In the data rows, 128 means zero.
Here are some points, each followed by its number:
(78 104 121 103 136 193 84 148 113 129 137 73 187 179 173 110 103 177 146 147 55 5 122 114 129 134 130 172 117 110 76 148 76 141 108 208 107 103 128 200 187 183 177 168 143 140 164 120) 0
(31 0 198 115 181 113 82 191 211 154 101 154 66 133 91 189 182 173 148 102 255 69 158 177 103 144 137 46 97 141 0 129 117 54 48 65 106 144 179 136 161 172 214 255 255 14 47 68) 1
(140 146 255 148 115 112 139 142 91 107 201 255 96 128 176 109 33 58 102 123 202 149 147 207 137 114 116 158 194 142 135 100 100 174 149 212 136 128 112 67 28 127 49 0 55 160 114 149) 2
(79 138 196 0 56 101 56 175 190 97 86 130 58 60 168 125 205 119 55 181 114 144 144 217 166 155 107 161 105 75 161 149 184 102 111 76 90 88 149 14 5 135 188 155 177 177 163 197) 3
(140 144 105 197 131 103 132 138 112 83 93 60 140 121 79 149 101 173 156 69 50 141 177 161 113 157 208 145 95 128 183 136 163 135 143 139 128 88 114 169 167 114 118 90 134 112 96 89) 4
(122 141 74 170 210 167 124 149 152 154 122 130 177 141 98 153 128 151 164 155 47 87 151 125 155 136 175 158 140 117 103 129 110 119 110 152 151 89 134 148 202 142 114 100 120 154 119 129) 5
(161 127 125 115 118 156 162 156 128 96 131 118 155 169 150 134 177 186 97 141 64 59 69 60 143 112 143 123 97 79 147 138 85 140 53 124 131 103 150 161 158 124 155 185 165 161 168 90) 6
(135 138 50 149 146 149 182 97 132 93 125 73 145 137 91 115 115 77 125 113 114 143 213 162 161 148 196 153 163 136 179 151 94 162 114 112 152 121 72 135 124 110 91 22 138 107 134 153) 7
(104 104 146 139 133 95 83 172 207 150 141 117 81 103 150 172 184 153 118 147 255 58 88 119 135 96 99 78 56 124 78 107 64 78 61 121 161 95 167 135 191 135 157 255 255 28 96 60) 8
(180 128 38 157 203 99 163 137 143 145 76 113 119 132 69 144 153 165 172 149 98 160 110 160 147 99 157 133 106 110 115 102 154 132 85 95 157 102 159 172 111 126 117 77 120 146 69 149) 9
(164 219 163 72 89 48 105 130 106 173 215 211 155 120 124 157 126 80 166 143 171 99 157 255 96 163 141 108 85 171 103 158 192 102 183 125 143 112 82 68 73 78 156 115 118 196 215 163) 10
(136 155 48 191 196 171 173 110 61 109 72 60 123 166 98 118 122 79 135 62 84 179 156 106 128 90 161 159 117 140 124 149 144 134 167 129 153 87 83 181 160 90 99 66 98 109 101 101) 11
(130 142 135 80 46 110 136 83 86 155 189 129 193 190 143 164 94 130 150 132 114 130 108 107 79 128 84 165 138 138 157 98 131 218 176 121 92 132 127 158 150 154 144 158 150 171 192 153) 12
(112 131 94 119 103 112 47 147 115 116 89 142 139 144 155 166 203 158 120 148 182 121 49 118 115 118 56 88 79 112 108 76 62 97 118 117 107 104 158 176 142 145 132 218 237 49 148 79) 13
(180 123 81 128 85 35 165 102 109 123 108 113 146 131 102 110 144 107 117 154 123 193 148 97 163 134 89 124 106 110 135 165 152 103 119 48 145 158 149 71 102 130 124 175 132 131 145 76) 14
(137 145 168 157 97 93 130 128 128 178 138 114 210 193 133 152 119 156 79 142 167 141 133 22 125 147 110 158 190 146 99 79 110 143 145 126 143 79 140 111 159 169 192 83 146 202 164 150) 15
(76 130 224 96 130 28 121 78 94 185 219 255 134 124 220 62 73 58 137 88 176 105 153 239 48 154 200 191 130 176 99 108 82 175 175 255 92 141 107 78 39 171 144 86 33 144 165 154) 16
(83 144 52 133 69 163 116 136 96 102 150 100 148 193 168 146 156 96 129 77 107 128 119 107 190 135 127 136 113 142 110 104 59 139 114 199 102 138 68 156 188 160 179 120 135 182 155 139) 17
(159 173 126 119 98 68 121 93 123 56 143 100 106 112 91 151 150 133 85 116 52 139 69 92 141 165 90 154 97 125 182 139 119 182 153 112 90 98 123 134 140 119 169 199 135 185 143 195) 18
(57 14 165 86 164 134 41 160 255 112 121 92 36 96 140 196 155 149 112 99 238 112 84 155 90 144 93 43 99 91 28 151 112 82 70 118 136 122 177 73 181 179 222 206 255 0 0 75) 19
(146 185 106 146 158 101 109 158 109 85 63 100 109 126 114 156 96 147 130 126 88 140 156 163 136 127 147 148 155 137 161 134 167 151 136 105 109 128 145 64 110 65 83 61 86 137 174 120) 20
(169 88 211 189 165 154 140 67 74 169 125 206 184 163 100 105 97 66 163 132 86 148 140 73 198 103 97 166 198 126 119 94 83 159 181 134 133 122 129 81 119 160 90 97 60 163 109 174) 21
(159 201 116 131 101 158 164 115 112 106 99 60 111 144 110 114 90 137 127 158 89 178 149 83 94 84 46 77 99 133 124 163 188 59 154 101 135 148 133 141 136 113 10 93 85 121 191 106) 22
(6 55 81 137 144 221 60 130 233 105 146 147 51 181 172 162 186 171 135 113 243 71 145 172 86 140 57 74 148 147 50 112 111 89 105 172 158 125 167 204 207 212 163 207 253 40 6 118) 23
(148 121 120 99 86 58 157 132 144 62 77 93 140 150 136 165 185 124 140 173 126 134 133 112 92 145 96 125 52 112 171 151 70 128 88 106 152 122 125 113 147 139 116 188 140 135 180 97) 24
(140 135 133 142 141 78 129 160 145 126 115 60 123 133 128 180 187 142 187 129 99 90 96 73 138 158 126 123 40 127 97 125 122 108 63 112 82 144 139 142 85 81 217 161 192 100 128 97) 25
(208 129 80 142 88 196 81 134 82 80 75 93 170 86 75 58 130 66 102 88 136 127 64 106 167 106 93 88 144 147 109 137 130 145 189 116 179 143 143 158 171 82 41 142 79 110 134 129) 26
(135 174 65 132 183 219 116 133 140 88 110 113 134 122 117 135 135 162 143 89 100 124 113 127 98 131 138 193 133 145 128 138 147 133 80 175 126 129 140 199 165 84 155 137 98 172 105 144) 27
(110 232 120 108 122 76 84 145 111 125 72 73 137 135 130 143 155 172 155 124 71 129 114 38 121 151 58 74 121 111 123 115 139 136 153 96 116 144 94 140 163 116 173 114 100 116 118 140) 28
Which two points above are nearest to each new point, looking only along the 2 directions in which the numbered points spread most? Their numbers follow each, nearest first.
(176 102 86 140 158 176 156 122 133 164 76 129 151 70 53 146 118 100 142 138 84 215 183 174 95 140 205 75 167 119 202 168 121 94 154 102 101 122 94 121 126 86 110 103 180 111 47 144) 18 17
(108 34 113 113 167 218 105 149 211 141 159 129 93 114 105 46 157 139 41 124 203 131 113 160 115 140 69 113 125 88 114 86 173 23 131 116 159 153 173 153 148 149 24 213 140 61 78 139) 13 25
(90 119 117 189 184 161 181 132 110 143 77 94 151 147 92 128 77 124 138 115 109 122 154 146 163 156 179 175 136 141 138 93 155 119 142 159 128 142 150 179 189 139 130 26 135 95 142 132) 18 26
(62 92 255 97 64 75 116 65 85 209 194 255 151 143 229 51 34 137 122 122 153 76 103 164 56 151 195 156 209 212 82 99 115 153 174 255 154 106 70 0 42 142 101 98 136 232 184 196) 16 2
(133 105 140 136 168 161 108 148 190 132 118 59 108 132 103 107 149 90 116 147 241 169 148 167 117 88 39 115 75 77 126 133 129 58 158 46 146 127 180 159 181 161 33 156 150 89 114 106) 25 0
(92 129 120 10 57 83 170 174 147 134 122 63 118 62 69 210 205 101 162 132 210 193 140 140 142 119 109 61 137 109 112 123 127 53 99 75 117 128 125 67 83 141 236 255 247 119 48 89) 13 8
(178 88 115 132 179 203 149 118 71 138 160 187 173 130 128 139 103 122 156 147 80 172 102 107 135 155 95 156 114 104 144 158 129 209 149 98 113 141 77 105 141 195 134 73 83 154 153 126) 20 7
(115 117 66 152 101 149 137 99 127 124 80 93 166 97 119 168 150 154 177 140 105 108 140 47 108 129 143 133 144 148 83 50 125 158 120 126 118 158 143 192 166 142 185 202 124 173 134 123) 6 28
(107 182 119 15 56 0 129 127 106 110 132 93 130 80 86 165 147 110 103 142 77 101 154 172 84 110 101 146 79 94 151 150 165 177 162 103 116 81 127 73 68 121 161 140 133 152 199 199) 12 15
(72 104 107 137 108 128 151 183 137 185 142 100 122 74 96 130 176 148 84 116 254 233 219 140 152 90 191 36 135 121 127 151 99 63 90 74 120 147 183 80 129 111 121 127 208 25 53 115) 13 25
(113 167 103 69 66 73 110 87 84 51 119 100 151 148 127 115 101 153 109 143 125 101 62 109 95 136 89 145 102 93 156 126 153 95 136 137 81 142 126 161 146 115 140 218 147 118 130 121) 24 0
(96 128 96 103 96 59 166 139 130 102 122 130 136 111 161 100 97 116 118 85 87 131 139 152 204 100 136 187 163 133 181 148 90 191 107 91 109 84 101 139 105 114 168 111 117 168 180 177) 12 20
(147 162 108 156 138 187 155 150 66 165 166 160 205 171 147 94 137 160 55 149 153 126 62 56 142 178 129 172 123 153 155 113 128 153 140 142 118 142 140 170 168 134 185 89 112 199 175 163) 20 7
(146 140 112 93 81 50 161 144 122 111 136 130 111 149 94 150 97 172 142 118 96 140 131 80 135 161 124 161 155 136 115 93 144 167 113 137 78 132 139 167 167 72 180 172 122 153 154 169) 14 17
